[[128 123 137 117 113 127 126 125 112 114 127 105]
 [132 132 121 135 124 133 123 127 131 133 128 140]
 [124 144 127 138 133 131 120 131 139 142 125 133]
 [122 127 127 141 124 130 123 138 137 131 129 140]
 [128 129 137 130 125 128 122 133 129 129 129 124]
 [131 124 135 119 122 130 117 120 120 126 131 129]
 [125 128 126 142 118 128 127 140 132 128 118 131]] --> 118

[[133 137 130 119 126 132 128 127 127 133 130 129 117 116]
 [118 116 126 130 122 120 122 136 140 104 129 125 137 132]
 [129 128 130 122 119 126 124 133 132 121 132 128 124 119]
 [129 128 126 127 131 126 131 133 128 124 126 121 138 129]
 [121 120 120 141 130 127 120 119 121 126 130 140 129 132]] --> 129

[[137 147 121 141 141 120 128 129 132]
 [138 120 133 148 117 113 122 120 133]
 [114 133 103 123 130 126 133 115 142]
 [126 123 117 153 126 122 122 122 129]
 [128 124 124 132 120 125 110 119 115]
 [124 120 128 138 121 120 137 109 130]
 [138 123 130 137 142 122 112 130 125]
 [127 123 134 145 109 102 123 113 127]
 [128 139 115 116 117 123 138 102 129]
 [129 121 103 141 118 108 118 122 128]
 [141 126 122 150 118 110 129 125 128]
 [140 122 116 135 114 117 119 115 131]] --> 115

[[ 99 114 109 107 123 149 153 109 115 129 105 103 147 150]
 [104 120 121 106 108 129 110 151 156 119 109 119 129 144]
 [135 130 125 115 106 121 132 144 111 133 131 100 104 141]
 [152 146 146 140 124 149 111 129 141 129 115 126 114 151]
 [140 106 153 123 123 111 115 117 111 134 138 130 134 129]
 [106 138 151 111 153 107 104 119 136 151 119 104 113 152]
 [110 139 140 110 148 134 106 111 142 130 132 101 110 133]
 [123 101 156 101 155 148 121 119 124 105 112 139 142 111]
 [131 124 138 120 154 126 108 107 155 145 123 153 155 137]
 [136 140 107 112 140 131 120 134 125 125 111 151 108 144]
 [132 120 102 100 146 134 108 150 102 102 119 116 133 136]
 [145 101 156 129 113 123 152 125 132 146 121 130 110 144]] --> 110

[[134 116 107 115 131 114 106 119 107 138 109 139 141]
 [136 112 107 117 126 114 108 119 107 133 113 136 141]
 [138 112 110 119 122 114 109 119 107 131 118 136 141]
 [126 129 125 112 148 132 108 145 136 143 109 125 125]
 [136 116 107 116 126 114 107 119 107 136 109 139 141]
 [138 109 110 119 122 114 110 114 107 128 120 134 138]
 [138 112 110 119 122 114 109 119 107 131 118 136 141]
 [136 116 107 116 126 114 107 119 107 136 111 139 141]] --> 139

[[118 121 126 147 122 129 126 119 128 135 127 138]
 [121 109 110 132 120 127 129 122 127 127 128 125]
 [147 124 139 133 131 130 129 135 128 132 145 134]
 [132 144 136 112 133 129 132 126 127 118 128 119]
 [122 129 114 137 126 129 117 143 126 134 115 135]
 [121 120 143 141 129 128 125 135 128 139 137 137]
 [133 125 124 138 128 128 122 139 126 137 127 137]
 [157 143 118 125 131 128 134 132 130 129 128 127]
 [143 122 122 123 129 127 132 138 127 123 134 122]
 [129 133 145 139 129 127 123 134 128 137 128 138]
 [114 135 113 114 128 128 124 128 130 122 115 122]] --> 115

[[125 114 135 137 134 134 136 134 134 139 143]
 [134 125 131 135 128 122 126 137 130 121 125]
 [134 131 125 128 127 124 125 126 123 125 123]
 [119 120 134 134 134 132 133 127 134 134 150]
 [134 137 131 125 127 123 120 127 128 116 125]
 [128 126 133 133 131 126 126 131 132 124 142]
 [137 128 130 129 130 124 125 129 126 123 135]] --> 123
---
[[115 125 110 128 145 148 112]
 [129 144 136 107 136 128 145]
 [129 132 124 104 146 140 128]] gives 124

[[129 108 151 113 126]
 [129 107 152 111 128]
 [129 106 152 110 129]] gives 152

[[134 135 126 130 126 139 142]
 [114 145 104 144 135 121 125]
 [136 114 127 114 114 135 129]] gives 127

[[144 107 146 128 128]
 [144 138 123 141 110]
 [143 153 122 141 124]] gives 122

[[100 138 108 144]
 [109 109 133 102]
 [151 131 127 155]] gives 127

[[147 123 135 132 151]
 [131 133 104 117 121]
 [112 124 147 124 112]] gives 147
---
Q: [135 105 147 130 128]
A: 105

Q:
[[111 126 133 141 134 141 123]
 [134 133 135 120 145 116 108]
 [134 124 101 109 110 138 123]]
A: 126

Q: [142 138 130 137 152 125 138]
A: 138

Q: [121 111 114 108 130 107]
A: 111

Q:
[[108 137 126 115]
 [114 148 132 107]
 [150 131 151 140]]
A: 137

Q: [112 117 121 105 139 156 151]
A: 117
---
array([131, 128, 106, 128, 138, 146, 128]) | 128
array([130, 135, 134, 102, 113, 140]) | 140
array([133, 116, 122, 126, 143, 134, 157]) | 157
array([126, 117, 151, 122]) | 122
array([158, 128, 106, 156]) | 156
array([136, 105, 116, 126, 123,  98]) | 98
array([128, 127, 128, 133, 143, 156, 137]) | 137
array([103, 148, 145, 136, 138, 134]) | 134
array([151, 154, 136, 139, 135, 110]) | 110
---
[100 114 134 110 127 109 136] ⇒ 109

[[149 140 154 113 143 126]
 [147 154 146 115 142 127]] ⇒ 142

[119 120 126 119  98 111] ⇒ 98

[108 102 129 110  99] ⇒ 110

[[139 108 138 129 120 129]
 [130 130 131 146 136 120]
 [130 106 134 126 118 134]] ⇒ 118

[142 134 123 117 135 155 133] ⇒ 155

[111 109 102 114 128 130 119] ⇒ 130
---
[[125 112 125 106]
 [118 123 103 130]
 [132 154 134 127]]	123

[[129 130 142 105 140 121 108]
 [132 116 144 101 134 133 110]]	130

[[139 139 103 112 132 138 121]
 [146 127 115 123 122 108 140]
 [151 158 111 136 112 114  98]]	127

[[153 131 158 129 135]
 [139 139 135 155 136]]	131

[[102 145 108 113]
 [124 146  99 129]]	145

[[125 144 105 138 106]
 [129 116 145 116 144]]	144

[[123 124 128 154]
 [123 103 104 115]
 [126 129 130 137]]	103

[[123 131 119 123 138 124]
 [123 119 103 132 131 117]]	131

[[113 149 145 115 150]
 [139 120 120 136 119]]	149

[[145 117 119 129]
 [151 136 122 130]]	117
